Look-ups in named tables: a row name and a column name give one cell, copied from the table.

rumup =
,ratalet,kod,sarik,zad,mopupu,pap,zatikaz,larima,kelo
pori,212,172,152,188,163,155,120,178,95
ludige,168,141,120,112,142,210,163,150,153
gabo,235,155,178,203,128,149,167,145,151
reg,49,88,217,224,78,138,249,143,185

pori, larima: 178
ludige, ratalet: 168
ludige, pap: 210
pori, sarik: 152
gabo, zad: 203
reg, kod: 88
gabo, larima: 145
gabo, kod: 155
ludige, zad: 112
pori, ratalet: 212
pori, pap: 155

Table gonit
,guvelot,pon,giv,rin,sep,sazuv,mited,des
tesudo,-17,-70,62,1,2,1,0,-9
kefu,-1,-20,53,-9,80,-33,14,-11
poteb,-31,-66,-53,6,-50,-18,4,-27
bibebo,-21,34,6,-34,-12,7,18,-12
vanal,-37,-54,27,-12,-2,4,-13,10
kazu,12,-5,-3,30,13,44,-2,4

What is the des of kefu in gonit? -11
What is the sazuv of bibebo in gonit? 7
What is the pon of kazu in gonit? -5
What is the des of vanal in gonit? 10
What is the mited of vanal in gonit? -13
What is the mited of kazu in gonit? -2
Row with the largest rin: kazu

desofiv:
|  | bam | romol | pinozas | til | zefut | lites | gub |
|---|---|---|---|---|---|---|---|
| midefu | 141 | 112 | 133 | 143 | 123 | 126 | 139 |
| pov | 130 | 64 | 137 | 201 | 142 | 109 | 105 |
| pabul | 162 | 145 | 125 | 132 | 130 | 129 | 129 |
| kisi | 56 | 88 | 108 | 122 | 100 | 85 | 140 |
| mizufes | 134 | 136 | 141 | 150 | 147 | 136 | 127 |
| rov | 150 | 113 | 153 | 153 | 148 | 144 | 135 |
| maruki | 132 | 128 | 133 | 137 | 131 | 132 | 140 |
| niz | 198 | 84 | 126 | 127 | 148 | 119 | 111 |
| vuzuro | 131 | 135 | 131 | 134 | 130 | 135 | 142 |
| dokom | 160 | 228 | 138 | 108 | 133 | 115 | 103 |
| nezog | 112 | 127 | 130 | 128 | 122 | 122 | 143 |

romol of pov = 64
pinozas of dokom = 138
pinozas of kisi = 108
zefut of mizufes = 147
pinozas of niz = 126
pinozas of midefu = 133

keturul
      madolak  rad  kad  vov  lal
febo       48   41   47   28   62
gog        23   22   40   30   54
sir        50   50   42   49   36
pas        33   19   68   70   96
sul        45   67   45   54   33

What is the madolak of sul in keturul? 45
What is the lal of pas in keturul? 96
What is the madolak of pas in keturul? 33
What is the vov of sul in keturul? 54
What is the lal of sir in keturul? 36
What is the vov of gog in keturul? 30
What is the madolak of sir in keturul? 50
What is the madolak of febo in keturul? 48
What is the vov of sir in keturul? 49
What is the kad of sul in keturul? 45
What is the lal of gog in keturul? 54
What is the madolak of gog in keturul? 23

mimere:
,pez,fip,vezelup,nubene,vub,rilare,leda,benanez,dobav
dabubu,-33,42,-34,37,-18,-32,28,-26,73
kedilon,-65,-55,-50,-12,12,-23,-19,35,-57
nakava,-13,0,-21,16,-36,19,-49,-28,-93
musupul,-27,6,-20,-16,-60,34,13,-8,11
zaderu,-48,1,14,-38,-51,35,24,-7,11
teb,-6,-48,-34,20,7,-23,35,-30,-48
livogos,4,11,-15,30,-24,-22,49,-1,-32
vupones,0,12,-26,-28,-44,-54,36,-17,-5

dabubu, nubene -> 37
zaderu, vub -> -51
vupones, leda -> 36
teb, vub -> 7
musupul, leda -> 13
dabubu, dobav -> 73
musupul, rilare -> 34
vupones, rilare -> -54
dabubu, fip -> 42
kedilon, leda -> -19
nakava, vezelup -> -21
dabubu, vub -> -18

minoti.csv
,nenofil,beb,sib,bolag,zim,faf,lifegi,gomore,siz
reb,78,131,36,94,158,81,117,108,104
fav,134,117,155,101,130,84,128,99,101
pagum,113,113,188,127,113,101,117,137,106
labufo,127,106,18,84,97,122,112,120,93
binon,126,113,102,102,111,147,125,111,101
ropekis,152,114,96,108,87,90,124,103,178
dufe,101,104,66,103,101,114,132,116,158
tumede,88,126,133,97,117,99,114,121,114
renazel,115,101,74,147,138,127,109,123,106
magemob,122,82,191,119,107,175,130,135,115
zatese,110,134,86,140,81,110,119,107,112
kal,157,76,128,117,128,94,95,113,93

kal, nenofil -> 157
tumede, gomore -> 121
labufo, sib -> 18
pagum, lifegi -> 117
ropekis, siz -> 178
dufe, bolag -> 103
fav, sib -> 155
dufe, faf -> 114
tumede, faf -> 99
fav, nenofil -> 134
binon, zim -> 111
zatese, faf -> 110
fav, bolag -> 101
labufo, zim -> 97
reb, beb -> 131
reb, lifegi -> 117
magemob, faf -> 175
fav, beb -> 117
renazel, faf -> 127
reb, bolag -> 94

tokure =
|  | kapo | zutad | depaz | pevet | nazu | gid | romaga | bizave | gafe | funok |
|---|---|---|---|---|---|---|---|---|---|---|
| zel | -50281 | -13718 | -32909 | -33161 | -24359 | -14282 | -16873 | -9963 | -69643 | -3945 |
| lis | -31379 | -30977 | -22994 | -3118 | 40075 | -17056 | -33769 | -22896 | -11605 | -57633 |
| megis | -23246 | -17962 | -29045 | -8928 | 54104 | -17116 | -22120 | -20002 | -1087 | 652 |
| pipatot | -9109 | -31232 | -21350 | -31427 | -10113 | -31289 | -15226 | -31165 | -27845 | -11623 |
| lumo | -54612 | -1901 | -15233 | -38453 | 2357 | -16248 | -35890 | -18553 | -14094 | -78604 |
| geg | -35307 | -22713 | -14773 | -16970 | -80841 | -635 | -21944 | -29531 | -27182 | -47478 |
| taloga | -34763 | -34915 | -33848 | -43320 | -43165 | -17402 | -28719 | -29663 | 14270 | 12655 |
| mem | -27794 | -32206 | -16692 | -31623 | -11225 | -29959 | -29623 | -29159 | -11081 | -35079 |

taloga, bizave: -29663
taloga, pevet: -43320
lis, gafe: -11605
pipatot, pevet: -31427
pipatot, nazu: -10113
lis, kapo: -31379
geg, depaz: -14773
megis, pevet: -8928
lumo, romaga: -35890
megis, funok: 652
taloga, funok: 12655
lis, bizave: -22896
mem, gid: -29959
zel, kapo: -50281
lis, romaga: -33769
lis, funok: -57633
lumo, kapo: -54612
lis, gid: -17056
geg, nazu: -80841
megis, depaz: -29045

Table gak
|  | fere | beg |
|---|---|---|
| pon | 4.754 | 7.150 |
| gonu | 3.114 | 2.126 |
| reveruk | 3.755 | 5.246 |
| lizis | 4.637 | 2.842 |
| vegiv | 7.601 | 4.888 |

fere of vegiv is 7.601
beg of reveruk is 5.246
beg of lizis is 2.842
beg of pon is 7.150
fere of reveruk is 3.755
fere of pon is 4.754
beg of vegiv is 4.888
fere of lizis is 4.637

rus:
         zeret  roke  kub  lodu  lim  gabiti  vaza  mufi  rad  kiko
luvukir     85   133   92    78  116      75    71    52  166    33
diled       84    82   89    85   76      80    72    81   80    82
kele        95    79   52    41  121      94    91    99   84    90
zazafid     79    83  122   101   72     105    78    98   67   129
nezuzuv    123    60   19    82   67      48    84    92   30    49
lazov       70   173  175   104  123     120    72    71  207    90

What is the kub of luvukir in rus?
92
What is the vaza of diled in rus?
72
What is the zeret of luvukir in rus?
85
What is the lim of kele in rus?
121
What is the vaza of lazov in rus?
72
What is the roke of zazafid in rus?
83
What is the lodu of zazafid in rus?
101
What is the lodu of kele in rus?
41
What is the vaza of luvukir in rus?
71
What is the kiko of lazov in rus?
90
What is the gabiti of zazafid in rus?
105
What is the zeret of diled in rus?
84
What is the rad of lazov in rus?
207
What is the rad of zazafid in rus?
67
What is the kiko of zazafid in rus?
129
What is the lodu of luvukir in rus?
78
What is the gabiti of luvukir in rus?
75

